[[  4.4  23.9  28.2   1.4  16.9  -3.9   0.8   7.5   5.2   7.9]
 [ -3.3  10.6  33.4 -10.4  29.3  -7.0  26.7  31.5  15.2  38.9]
 [  5.8   6.0  49.1   8.0  19.2  14.7 -54.3  45.3  11.2  10.1]
 [-45.8  16.5   3.3 -12.9  11.5   1.2 -10.1   8.1   8.0  -5.9]
 [  2.9   3.7  46.8   3.6  21.6  14.7 -53.0  47.7  13.6  13.8]
 [ -3.9  14.3  14.5  -6.9  10.3   5.6 -28.3  15.4   7.2  -6.7]
 [-38.9  -5.2  23.1 -14.0  20.4  16.3 -48.3  52.9  17.0  12.4]]
->
[[-38.9  -5.2  23.1 -14.0  20.4  16.3 -48.3  52.9  17.0  12.4]
 [ -3.9  14.3  14.5  -6.9  10.3   5.6 -28.3  15.4   7.2  -6.7]
 [  2.9   3.7  46.8   3.6  21.6  14.7 -53.0  47.7  13.6  13.8]
 [-45.8  16.5   3.3 -12.9  11.5   1.2 -10.1   8.1   8.0  -5.9]
 [  5.8   6.0  49.1   8.0  19.2  14.7 -54.3  45.3  11.2  10.1]
 [ -3.3  10.6  33.4 -10.4  29.3  -7.0  26.7  31.5  15.2  38.9]
 [  4.4  23.9  28.2   1.4  16.9  -3.9   0.8   7.5   5.2   7.9]]

[[ 20.6 -14.4 -21.0  -8.0  52.0  -4.6  30.3 -29.7  -9.6  -0.5   4.4]
 [ 23.7  -8.6 -30.9   9.5  38.4 -14.3  10.8 -36.4 -32.0  -6.8  -8.1]
 [ 24.3 -13.9  10.8  -1.9 -23.2   3.4 -29.0  16.1  -8.2  -7.5  20.8]
 [ 12.4 -19.7  -4.0  51.7 -26.4 -27.3 -34.2   7.0   9.0 -11.0  23.9]
 [-62.5  40.6  28.6 -20.8   9.4  19.4   7.9 -27.8  12.2   7.3   9.2]
 [ 20.4 -14.1 -21.2  -7.4  51.8  -5.0  30.1 -29.8 -10.8  -0.5   4.3]
 [ 18.7 -12.7   2.0   1.4 -24.4  -8.5 -44.7  21.3  -6.0  -8.2  39.0]]
->
[[ 18.7 -12.7   2.0   1.4 -24.4  -8.5 -44.7  21.3  -6.0  -8.2  39.0]
 [ 20.4 -14.1 -21.2  -7.4  51.8  -5.0  30.1 -29.8 -10.8  -0.5   4.3]
 [-62.5  40.6  28.6 -20.8   9.4  19.4   7.9 -27.8  12.2   7.3   9.2]
 [ 12.4 -19.7  -4.0  51.7 -26.4 -27.3 -34.2   7.0   9.0 -11.0  23.9]
 [ 24.3 -13.9  10.8  -1.9 -23.2   3.4 -29.0  16.1  -8.2  -7.5  20.8]
 [ 23.7  -8.6 -30.9   9.5  38.4 -14.3  10.8 -36.4 -32.0  -6.8  -8.1]
 [ 20.6 -14.4 -21.0  -8.0  52.0  -4.6  30.3 -29.7  -9.6  -0.5   4.4]]

[[-33.8  -9.2  -4.6 -35.7 -21.5  25.4]
 [-19.2   1.7  29.3 -46.0  -5.3 -15.8]
 [-35.7 -31.1 -26.4  -7.7 -21.9  12.9]
 [-20.4  19.7  -4.1 -32.1   9.3 -41.2]
 [-13.5 -21.6 -22.9  -8.2  -4.2 -48.5]
 [ 22.2 -11.1  25.3 -43.3  15.2  16.8]
 [ -1.2 -16.7 -30.4 -27.7  14.0 -38.3]
 [ 15.8 -29.0  -8.7 -27.9  15.8 -37.3]
 [-25.3  25.5  34.8 -24.4 -13.2 -17.4]]
->
[[-25.3  25.5  34.8 -24.4 -13.2 -17.4]
 [ 15.8 -29.0  -8.7 -27.9  15.8 -37.3]
 [ -1.2 -16.7 -30.4 -27.7  14.0 -38.3]
 [ 22.2 -11.1  25.3 -43.3  15.2  16.8]
 [-13.5 -21.6 -22.9  -8.2  -4.2 -48.5]
 [-20.4  19.7  -4.1 -32.1   9.3 -41.2]
 [-35.7 -31.1 -26.4  -7.7 -21.9  12.9]
 [-19.2   1.7  29.3 -46.0  -5.3 -15.8]
 [-33.8  -9.2  -4.6 -35.7 -21.5  25.4]]

[[-35.4  19.5]
 [ 53.3   2.3]]
->
[[ 53.3   2.3]
 [-35.4  19.5]]

[[ 41.2 -49.2 -24.5 -21.8]
 [  6.8 -32.2   1.5 -14.8]
 [  0.0   0.3   7.4   1.1]
 [ -2.1  26.5  28.6  11.2]]
->
[[ -2.1  26.5  28.6  11.2]
 [  0.0   0.3   7.4   1.1]
 [  6.8 -32.2   1.5 -14.8]
 [ 41.2 -49.2 -24.5 -21.8]]

[[-19.9 -48.4 -62.5 -47.1  57.8  56.7  14.7]
 [ -5.7 -19.8 -25.2 -25.1  24.6  25.1   5.1]
 [-18.6 -34.7 -34.5 -39.3  37.8  36.0   0.5]
 [-44.3  -6.1   0.8 -36.2   0.3  -2.8 -29.5]
 [-15.8   2.8   5.3 -16.4  -3.8  -4.3 -14.2]]
->
[[-15.8   2.8   5.3 -16.4  -3.8  -4.3 -14.2]
 [-44.3  -6.1   0.8 -36.2   0.3  -2.8 -29.5]
 [-18.6 -34.7 -34.5 -39.3  37.8  36.0   0.5]
 [ -5.7 -19.8 -25.2 -25.1  24.6  25.1   5.1]
 [-19.9 -48.4 -62.5 -47.1  57.8  56.7  14.7]]
